(in the rows, 128 means zero)
First come named moves, each a turn or a mirror, each shown by rows before and after it. For each pair of rows after them, which moves, in which order, take the first row to the second? The first pair is done for you.
move fivis:
[144 141 125 131 122 129 145 145 127 144 136  97 107 162 115 141 126 128
 122 106 114 140 102 141 148 116 107 158 109  89]  ->  [144 141 125 132 123 127 144 146 127 144 133  96 107 162 115 140 126 128
 121 105 114 139 101 141 148 117 107 158 106  90]
[106 122 124 138 122 116 102 135 122 143 121 142 155 117 127 124 147 149
 160 133 136 135 114 134 130 147 137 109 115 137]  ->  [130 115 121 114 117 129 126 140 121  97 155 140 139 109 113 143 139 122
 144 149 140 135 122 134 119 135 123 121 166 133]
[132 133 121 113 132 130 133 145 119 116 141 127 133 124 111 145 138 110
 140 134 119 125 116 130 143 134 121 143 145 110]  ->  [116 137 121 127 136 120 117 143 118 143 120 128 143 130 119 133 141 126
 149 125 118 126 110 130 151 143 130 137 113 112]
move fusuk:
[141 130 116 143 122 128 126 109 118 147 125 134 131 173 141 130 140 140
 139 122 115 129 113 127 143 117 122 138 114  99]  ->  [139 129 117 141 122 130 124 109 116 148 124 135 134 172 142 129 141 142
 141 123 117 128 111 125 144 117 125 139 117 100]
[135 117 147 129 125 145 131 120 129 137 130 133 108 143 158 113 127 128
 129 131 153 116 150 124 145 105 139 134 122 154]  ->  [141 120 144 130 125 142 140 118 135 131 133 132  97 144 152 115 122 124
 121 127 146 121 154 132 146 106 134 136 111 149]
[127 141 136 141 125 101 106 149 102 155 101 127 138 119  76 161 147 145
 182 123 124 139  85 132 160 152 118 123  74 111]  ->  [126 140 135 140 125 100 106 149 101 156 102 128 137 120  74 160 146 145
 181 122 125 139  87 133 161 153 119 124  75 112]
[157 118 132 118 133 142 130 111 143 142 116 124 118 115 135 127  98 130
 125 104 114 148 144 156 128 151 111 141  89 138]  ->  [135 116 138 116 136 154 102 116 120 162  99 133 155 110 157 121 117 145
 144 116 135 129 136 134 129 147 135 136 127 155]
move ved:
[146 108 141  81 128 148 149 135 125 106 150 152  97 150  93 126 134 128
 106 132 120 114 102 163 116 153 144 145 139 109]  ->  [131  95 144  83 129 144 132 133 126 108 145 174 105 136  98 117 140 134
 121 137 130 122 109 164 105 163 154 129 136 125]
[135 109 113 104 131 131 156 131 152 115 122 120 135 125 125 143 131 108
 141 122 127 149 129 176 139 112 127 105 114 162]  ->  [132 108 114 104 134 131 158 130 152 113 120 120 138 121 128 139 129 106
 135 124 129 144 133 173 137 111 131 104 119 166]
[104 117 144 130 150 120 121 130 137 139 116 143 142 105 137 103 122 122
 136 144 135 130 150 123 120 151 138 101  97 140]  ->  [123 141 138 125 158 125 160 135 136 137 118 104 129 125 133 114 104 104
  96 140 117 108 144 108 136 127 127 123 114 122]
move Rosub:
[127  95 135 152 117 132  82 115 134 153 128 146 109 163 180 102 127 186
 171  85 158 164 113 158 124 121  95 129  86 125]  ->  [143 131 128 157 137 131 135 118 134 167 111  89 102 190 184 105  99 165
 112  79 135 123 106 129 147  88  91 150 101 108]
[109 157 127 172 138 115 122 145 136 162  95 120 158 125 129 118 154 145
 174  98 144 112 110 137 144 133 126 143  56 101]  ->  [114 156 128 171 132 121 118 144 134 162 101 118 156 133 132 120 156 150
 176  97 146 116 110 140 145 130 124 149  57  97]
[134 107 128 120 117 127 130 121 138 112 146 152 121 118 126 126 117 124
 121 146 131 149 144 139 107 132 125 127 125 137]  ->  [145 115 125 118 111 136 138 120 138 115 152 134 115 136 130 130 114 125
 109 141 128 146 140 137 115 116 118 142 129 127]
Pairs:
Each pair is two moves apart.
[126 118 110 109 121 141 109 156  96 140 139 128 144 122 134 146 173 140
 164 138 158 153 119 192 155 128 117 127 160 152]  ->  [152 144 103 111 126 143 150 153 104 140 141  85 122 151 130 155 147 126
 119 126 136 138 118 188 172 104 102 149 155 129]
Rosub, fusuk
[113 132 123 126 140 118 146 121 134 119 124 134 125 113 110 122 118 118
 124 119 121 136 133 125 122 141 123 118  93 125]  ->  [119 130 122 120 137 122 148 122 134 109 134 134 119 114 106 129 117 115
 123 119 122 138 132 128 121 137 117 122 102 122]
fivis, ved
[115 130 124 155 129  91 119 106 133 142 127 130 130 108 115 122 131 127
 110 116 114 153 157 128 118 134 126 118  53 134]  ->  [132 130 119 136 139 103 156 109 136 106 146 119 121  96 109 133 113  93
  76 132 115 135 171 114 107 114 124 125 111 138]
ved, fivis
[163 118 123 135 125 131 153 119 159 110 141 132  76 131  92 130 104 110
 118 121 126 158 147 170 130 122  99 137  90 119]  ->  [106 116 137 145 135 145  84 127 115 174  87 148 154 126 143 105 145 155
 165 138 161 124 125 128 140 124 152 121 128 154]
fivis, fusuk
[146 126 131 127 132 140 168 129 151  92 147 116 110 131 113 131 110  95
  92 152 124 118 146 119 107 107 110 136 138 136]  ->  [149 139 131 117 110 160 140 139 123 112 152 101 126 160 117 147 140 120
 121 148 128 120 109 120 134  97  99 162 153 112]
fusuk, ved
[129 152 147 138 133 128 107 118 133 144 123 121 119 134 132 112 160 151
 125 135 123 110 119 114 143 149 104 111 120 110]  ->  [138 138 148 123 123 136 105 118 134 116 148 134 112 124 124 122 164 143
 132 144 130 122 123 123 132 153  95 112 142 110]
fivis, ved
[129 137 129 121 114 140 125 135 117 131 124 117 145 122 119 136 132 131
 143 134 136 124 114 105 133 112 122 137 155 136]  ->  [130 139 128 122 112 136 126 137 116 130 124 114 143 122 113 139 135 130
 145 131 131 127 110 107 136 115 118 139 148 131]
Rosub, ved
[139 118 115  60 107 149 115 184 136 109 120 118 128 137 139 120 107 124
 172 143 130 178 136 150  89 134 122 101 104 134]  ->  [139 135 115  58 111 168 118 187 117 131 107  88 145 161 162 121 110 130
 158 144 136 149 126 125 104 106 130 120 139 130]
Rosub, fusuk
[156 128 143 118 133 162 125 132 129 122 160 105 113 143 149 138 130 136
 118 129 142 129 141 139 113 102 108 161 171 130]  ->  [122 133 149 148 148 143 103 125 129 172 112 111 137 142 170 110 135 162
 127 118 143 119 140 131 120 116 135 139 122 147]
fivis, ved
[118 137 127 137 120 130 133 129 126 135 127 120 142 138 120 129 134 137
 135 125 126 126 130 126 134 130 123 140 128 126]  ->  [121 135 126 139 121 124 137 127 135 128 130 126 133 134 114 127 129 134
 132 123 123 134 136 132 130 134 120 137 115 126]
ved, fusuk
